128 stands for zero in the data rows.
Here are some points, one per row:
[125, 194, 188, 118, 157, 140, 119, 162, 168, 135, 120, 131, 120, 100, 171, 150, 121, 115, 139, 152, 127, 107, 112, 98]
[141, 145, 168, 80, 101, 112, 166, 133, 101, 89, 116, 82, 120, 74, 142, 107, 110, 148, 109, 116, 76, 115, 135, 166]
[158, 182, 109, 100, 100, 84, 165, 144, 184, 137, 124, 153, 148, 69, 95, 99, 69, 128, 183, 78, 156, 114, 117, 121]
[110, 93, 158, 104, 94, 146, 137, 53, 95, 125, 70, 157, 78, 141, 142, 133, 169, 129, 167, 144, 127, 96, 63, 100]
[109, 147, 125, 117, 87, 140, 104, 145, 59, 145, 176, 104, 152, 103, 126, 134, 175, 111, 169, 56, 188, 113, 127, 98]
[74, 107, 91, 105, 133, 147, 105, 139, 96, 137, 125, 142, 141, 110, 174, 125, 149, 149, 114, 123, 167, 73, 76, 124]
[99, 135, 123, 109, 153, 129, 158, 146, 96, 138, 78, 86, 69, 140, 116, 129, 106, 171, 223, 137, 129, 118, 68, 153]
[130, 104, 186, 135, 61, 183, 169, 210, 153, 179, 158, 112, 138, 92, 112, 144, 114, 122, 167, 118, 148, 138, 88, 134]
[111, 109, 182, 141, 103, 139, 97, 93, 87, 126, 125, 106, 149, 110, 118, 103, 147, 110, 92, 157, 150, 134, 75, 111]
[94, 141, 88, 128, 191, 181, 81, 103, 183, 119, 143, 144, 163, 106, 104, 114, 96, 163, 102, 158, 143, 129, 99, 140]
[136, 67, 111, 146, 129, 132, 110, 78, 185, 148, 147, 111, 104, 77, 154, 70, 176, 149, 170, 118, 71, 114, 203, 138]
[81, 128, 130, 74, 157, 189, 125, 109, 99, 108, 113, 109, 104, 134, 103, 111, 123, 122, 185, 152, 166, 38, 132, 134]
[168, 68, 74, 60, 100, 109, 106, 181, 141, 185, 78, 144, 126, 164, 177, 117, 143, 75, 89, 112, 142, 117, 134, 100]
[124, 142, 125, 184, 78, 166, 150, 185, 123, 131, 150, 147, 148, 114, 130, 127, 125, 89, 136, 103, 107, 118, 129, 149]
[164, 145, 171, 194, 109, 66, 92, 137, 128, 96, 151, 129, 117, 170, 193, 128, 184, 122, 123, 93, 160, 99, 69, 161]
[59, 144, 137, 109, 137, 146, 157, 136, 149, 167, 104, 143, 145, 151, 105, 82, 166, 114, 140, 116, 93, 141, 115, 157]
[179, 119, 104, 114, 127, 176, 119, 114, 134, 107, 100, 128, 107, 78, 93, 118, 145, 157, 74, 143, 142, 141, 103, 117]
[136, 134, 202, 98, 168, 99, 149, 134, 69, 132, 169, 78, 75, 84, 69, 155, 124, 127, 123, 103, 70, 148, 156, 154]
[138, 107, 115, 113, 129, 126, 92, 102, 125, 134, 132, 97, 129, 121, 146, 147, 59, 151, 113, 102, 89, 179, 119, 84]
[125, 132, 187, 128, 190, 122, 172, 120, 99, 128, 142, 86, 123, 137, 109, 131, 127, 117, 136, 127, 157, 214, 173, 113]
[128, 55, 150, 156, 150, 114, 68, 151, 77, 120, 157, 161, 154, 136, 128, 96, 72, 121, 128, 84, 150, 154, 109, 126]
[132, 149, 124, 162, 172, 172, 192, 173, 105, 150, 195, 182, 114, 141, 131, 145, 125, 116, 136, 109, 126, 106, 142, 152]
[81, 108, 92, 93, 121, 116, 114, 87, 111, 135, 178, 161, 122, 83, 112, 134, 69, 114, 168, 95, 160, 197, 151, 130]
[93, 78, 126, 113, 136, 63, 134, 122, 193, 96, 111, 106, 70, 100, 179, 104, 91, 56, 148, 114, 119, 89, 152, 104]
[133, 151, 140, 106, 105, 97, 102, 171, 113, 124, 120, 181, 56, 138, 152, 164, 157, 191, 107, 172, 144, 136, 143, 172]
[104, 142, 92, 101, 146, 141, 86, 173, 100, 76, 134, 139, 116, 160, 164, 111, 126, 23, 134, 131, 94, 199, 112, 156]
[154, 188, 140, 144, 90, 97, 176, 100, 80, 130, 126, 71, 162, 135, 139, 118, 114, 147, 131, 48, 98, 145, 124, 116]
[99, 110, 137, 132, 159, 195, 124, 134, 140, 138, 111, 138, 155, 164, 165, 149, 135, 158, 128, 75, 87, 151, 122, 165]
[82, 124, 99, 120, 159, 117, 125, 166, 153, 158, 116, 191, 137, 158, 77, 120, 179, 163, 189, 136, 101, 128, 166, 81]
[111, 137, 118, 171, 152, 182, 118, 85, 109, 118, 145, 144, 146, 97, 124, 103, 113, 156, 77, 117, 125, 156, 137, 156]
[132, 126, 103, 164, 144, 119, 133, 119, 201, 108, 96, 135, 128, 134, 101, 75, 105, 145, 104, 130, 133, 111, 93, 80]
[127, 128, 134, 126, 190, 128, 157, 111, 158, 111, 125, 104, 153, 142, 120, 168, 170, 115, 138, 146, 160, 149, 168, 148]
[103, 107, 84, 199, 76, 65, 114, 105, 137, 110, 124, 121, 139, 125, 159, 167, 141, 121, 122, 115, 72, 115, 160, 134]
[164, 119, 164, 102, 147, 94, 145, 96, 140, 131, 119, 137, 119, 138, 109, 174, 112, 155, 106, 108, 133, 133, 120, 151]
[158, 81, 80, 198, 125, 150, 90, 121, 98, 120, 58, 159, 66, 84, 103, 180, 120, 73, 221, 124, 99, 154, 75, 95]
[157, 121, 101, 129, 70, 159, 158, 127, 135, 156, 170, 186, 161, 122, 144, 111, 191, 107, 147, 163, 106, 109, 103, 105]
[145, 125, 116, 150, 97, 137, 97, 123, 167, 138, 88, 130, 176, 114, 108, 176, 106, 134, 106, 156, 167, 109, 168, 125]
[145, 122, 83, 134, 129, 119, 94, 110, 163, 166, 101, 110, 173, 94, 147, 136, 166, 154, 129, 197, 106, 140, 140, 94]
[118, 99, 107, 135, 119, 90, 66, 59, 185, 106, 127, 98, 128, 141, 212, 185, 117, 93, 79, 149, 121, 82, 142, 155]
[95, 138, 173, 133, 169, 100, 168, 162, 130, 157, 150, 53, 131, 90, 168, 139, 82, 126, 96, 159, 161, 133, 125, 71]
[117, 126, 150, 153, 137, 174, 137, 141, 154, 139, 88, 107, 111, 69, 161, 152, 143, 147, 109, 93, 194, 166, 162, 107]
[141, 169, 103, 139, 125, 171, 153, 99, 162, 134, 97, 120, 120, 113, 101, 191, 112, 159, 131, 83, 124, 141, 160, 95]
[200, 108, 137, 135, 96, 112, 141, 126, 142, 165, 107, 157, 156, 134, 163, 88, 123, 131, 161, 134, 171, 108, 138, 203]
[236, 89, 143, 118, 184, 128, 96, 146, 112, 113, 103, 175, 128, 193, 149, 98, 85, 131, 160, 65, 151, 119, 146, 143]
[80, 90, 107, 162, 120, 110, 88, 88, 147, 127, 158, 102, 81, 156, 142, 203, 116, 104, 86, 111, 149, 103, 158, 181]
[145, 47, 120, 105, 129, 118, 97, 136, 126, 174, 177, 101, 147, 111, 113, 111, 174, 117, 146, 123, 153, 93, 69, 138]
[109, 134, 136, 119, 110, 100, 111, 188, 102, 131, 106, 154, 169, 161, 19, 140, 145, 123, 169, 89, 140, 84, 148, 77]
[133, 99, 122, 116, 99, 130, 169, 111, 164, 54, 117, 103, 139, 160, 81, 156, 82, 98, 67, 139, 124, 106, 70, 96]
[128, 157, 153, 118, 58, 158, 132, 175, 85, 66, 114, 120, 41, 175, 175, 126, 104, 196, 155, 104, 130, 174, 87, 177]
[106, 158, 114, 122, 150, 156, 154, 134, 179, 107, 136, 131, 112, 144, 132, 174, 154, 176, 99, 102, 106, 112, 133, 101]
[131, 102, 158, 143, 155, 153, 126, 110, 114, 139, 73, 139, 172, 68, 146, 104, 112, 149, 102, 135, 119, 93, 165, 169]
[167, 152, 111, 138, 137, 84, 110, 146, 126, 58, 171, 119, 117, 117, 187, 116, 205, 144, 145, 81, 140, 124, 124, 108]
[148, 183, 157, 117, 138, 98, 87, 78, 104, 199, 124, 154, 140, 133, 132, 133, 142, 143, 92, 116, 114, 155, 87, 143]
[131, 138, 166, 154, 121, 117, 83, 114, 134, 111, 105, 112, 122, 112, 43, 131, 99, 180, 124, 137, 117, 128, 133, 109]
[114, 145, 118, 114, 134, 162, 89, 110, 170, 99, 142, 109, 114, 99, 138, 106, 113, 141, 87, 168, 134, 64, 128, 105]
[135, 131, 68, 124, 114, 78, 176, 187, 116, 123, 178, 141, 167, 98, 153, 146, 93, 167, 164, 199, 122, 91, 123, 157]
[140, 166, 178, 104, 140, 121, 69, 151, 131, 152, 149, 109, 144, 116, 103, 196, 127, 149, 139, 137, 65, 105, 123, 121]
[108, 127, 178, 184, 108, 174, 92, 99, 142, 122, 95, 133, 181, 122, 116, 129, 132, 140, 118, 121, 121, 158, 112, 140]
[127, 138, 114, 117, 94, 129, 138, 170, 169, 64, 99, 186, 106, 109, 107, 78, 162, 101, 98, 158, 120, 161, 170, 157]
[126, 128, 51, 139, 143, 138, 119, 185, 66, 131, 125, 144, 75, 128, 123, 116, 127, 96, 93, 141, 162, 82, 187, 156]
[177, 147, 103, 99, 177, 162, 99, 109, 74, 146, 108, 100, 88, 146, 103, 117, 88, 53, 147, 121, 109, 113, 110, 133]
[114, 131, 102, 109, 113, 118, 73, 183, 139, 110, 115, 93, 120, 98, 65, 115, 162, 122, 68, 166, 127, 151, 122, 115]
[163, 126, 106, 165, 172, 81, 170, 123, 130, 114, 119, 125, 148, 124, 125, 131, 98, 143, 104, 116, 83, 106, 135, 158]
[167, 172, 154, 184, 156, 117, 146, 84, 116, 76, 158, 132, 149, 160, 124, 73, 137, 82, 158, 212, 160, 128, 81, 98]
[122, 176, 102, 147, 123, 110, 85, 199, 125, 132, 108, 127, 126, 173, 168, 126, 82, 166, 151, 226, 153, 199, 137, 160]
[142, 193, 116, 124, 138, 140, 122, 126, 142, 132, 88, 111, 175, 147, 121, 91, 180, 120, 104, 120, 185, 145, 146, 118]
[143, 91, 167, 131, 151, 133, 152, 183, 188, 175, 199, 158, 73, 134, 120, 123, 161, 109, 112, 139, 107, 167, 92, 113]
[152, 126, 181, 97, 145, 119, 139, 157, 106, 130, 112, 107, 151, 75, 129, 212, 114, 109, 119, 154, 105, 133, 151, 112]
[97, 157, 103, 185, 113, 132, 143, 108, 90, 192, 103, 90, 35, 148, 144, 139, 94, 121, 135, 156, 137, 143, 140, 99]
[168, 98, 101, 145, 99, 119, 174, 122, 139, 174, 206, 167, 157, 169, 100, 71, 105, 155, 97, 137, 133, 115, 124, 114]
[108, 159, 141, 25, 87, 97, 146, 60, 89, 110, 182, 184, 120, 102, 142, 136, 123, 105, 177, 98, 123, 155, 155, 80]
[128, 100, 106, 150, 131, 118, 165, 94, 80, 138, 104, 103, 61, 127, 144, 104, 145, 136, 164, 202, 97, 106, 143, 141]
[161, 70, 150, 120, 132, 75, 100, 126, 164, 104, 146, 105, 136, 176, 120, 90, 102, 174, 176, 99, 196, 135, 148, 123]
[94, 94, 93, 124, 160, 88, 208, 129, 95, 142, 90, 112, 161, 170, 156, 139, 172, 128, 86, 79, 128, 140, 74, 173]
[83, 158, 121, 87, 93, 131, 114, 127, 156, 123, 104, 193, 93, 95, 107, 58, 120, 97, 86, 130, 146, 170, 156, 163]
[187, 137, 128, 142, 128, 118, 140, 114, 161, 114, 80, 141, 163, 129, 93, 158, 140, 117, 98, 159, 81, 73, 117, 128]
[172, 137, 146, 162, 102, 144, 201, 158, 118, 169, 181, 165, 82, 124, 138, 113, 108, 95, 106, 128, 110, 135, 119, 121]
[101, 145, 164, 119, 155, 143, 144, 128, 139, 117, 128, 114, 149, 109, 119, 129, 151, 140, 122, 146, 130, 155, 158, 136]
[179, 158, 61, 90, 97, 145, 137, 96, 157, 143, 127, 61, 174, 142, 71, 155, 143, 130, 131, 145, 142, 171, 131, 149]
[101, 144, 137, 122, 101, 135, 148, 93, 146, 90, 178, 183, 146, 80, 137, 159, 91, 67, 188, 109, 183, 140, 127, 153]
[111, 135, 116, 168, 40, 154, 134, 144, 126, 180, 108, 134, 121, 215, 147, 91, 63, 132, 85, 153, 145, 91, 164, 125]
[100, 124, 68, 93, 166, 151, 152, 139, 122, 107, 146, 112, 174, 150, 165, 148, 110, 199, 113, 104, 96, 100, 92, 60]
[62, 63, 148, 145, 134, 152, 151, 152, 105, 85, 96, 105, 183, 172, 139, 107, 189, 109, 121, 153, 98, 184, 146, 115]
[152, 80, 105, 120, 108, 176, 131, 80, 137, 110, 173, 145, 127, 151, 96, 197, 153, 148, 91, 149, 162, 110, 142, 148]
[44, 139, 136, 132, 158, 37, 140, 119, 130, 182, 114, 204, 160, 153, 67, 124, 140, 118, 139, 112, 131, 101, 80, 143]
[150, 132, 131, 106, 129, 102, 141, 81, 103, 124, 99, 117, 139, 111, 114, 126, 137, 141, 87, 168, 151, 141, 96, 120]
[128, 164, 181, 71, 143, 126, 97, 77, 132, 154, 159, 57, 143, 196, 117, 99, 142, 83, 169, 173, 132, 138, 119, 165]
[106, 169, 97, 187, 150, 104, 107, 115, 136, 114, 164, 71, 70, 120, 139, 76, 165, 114, 135, 34, 80, 122, 176, 143]
[144, 120, 190, 126, 164, 128, 143, 84, 46, 102, 125, 162, 145, 149, 168, 122, 140, 137, 108, 140, 110, 131, 193, 46]
[122, 133, 146, 101, 100, 171, 121, 196, 119, 113, 163, 130, 143, 189, 131, 114, 96, 141, 148, 116, 55, 113, 173, 116]
Along one direction, these points spread out more than along any other. Take the direction at right angles to it along which they spread out most. Go by this last direction. How many in every 100 of the points above lie lower along it than each point below? Round to a whole number. More than half of the points above lie lower than the first one.
[152, 80, 105, 120, 108, 176, 131, 80, 137, 110, 173, 145, 127, 151, 96, 197, 153, 148, 91, 149, 162, 110, 142, 148] -> 40
[127, 138, 114, 117, 94, 129, 138, 170, 169, 64, 99, 186, 106, 109, 107, 78, 162, 101, 98, 158, 120, 161, 170, 157] -> 7
[100, 124, 68, 93, 166, 151, 152, 139, 122, 107, 146, 112, 174, 150, 165, 148, 110, 199, 113, 104, 96, 100, 92, 60] -> 66
[101, 144, 137, 122, 101, 135, 148, 93, 146, 90, 178, 183, 146, 80, 137, 159, 91, 67, 188, 109, 183, 140, 127, 153] -> 44
[97, 157, 103, 185, 113, 132, 143, 108, 90, 192, 103, 90, 35, 148, 144, 139, 94, 121, 135, 156, 137, 143, 140, 99] -> 62
[187, 137, 128, 142, 128, 118, 140, 114, 161, 114, 80, 141, 163, 129, 93, 158, 140, 117, 98, 159, 81, 73, 117, 128] -> 49
[152, 126, 181, 97, 145, 119, 139, 157, 106, 130, 112, 107, 151, 75, 129, 212, 114, 109, 119, 154, 105, 133, 151, 112] -> 97
[128, 164, 181, 71, 143, 126, 97, 77, 132, 154, 159, 57, 143, 196, 117, 99, 142, 83, 169, 173, 132, 138, 119, 165] -> 86
[167, 172, 154, 184, 156, 117, 146, 84, 116, 76, 158, 132, 149, 160, 124, 73, 137, 82, 158, 212, 160, 128, 81, 98] -> 50
[99, 135, 123, 109, 153, 129, 158, 146, 96, 138, 78, 86, 69, 140, 116, 129, 106, 171, 223, 137, 129, 118, 68, 153] -> 74
[141, 169, 103, 139, 125, 171, 153, 99, 162, 134, 97, 120, 120, 113, 101, 191, 112, 159, 131, 83, 124, 141, 160, 95] -> 89
[122, 133, 146, 101, 100, 171, 121, 196, 119, 113, 163, 130, 143, 189, 131, 114, 96, 141, 148, 116, 55, 113, 173, 116] -> 28
[133, 151, 140, 106, 105, 97, 102, 171, 113, 124, 120, 181, 56, 138, 152, 164, 157, 191, 107, 172, 144, 136, 143, 172] -> 23
[136, 134, 202, 98, 168, 99, 149, 134, 69, 132, 169, 78, 75, 84, 69, 155, 124, 127, 123, 103, 70, 148, 156, 154] -> 99
[158, 182, 109, 100, 100, 84, 165, 144, 184, 137, 124, 153, 148, 69, 95, 99, 69, 128, 183, 78, 156, 114, 117, 121] -> 31
[74, 107, 91, 105, 133, 147, 105, 139, 96, 137, 125, 142, 141, 110, 174, 125, 149, 149, 114, 123, 167, 73, 76, 124] -> 11
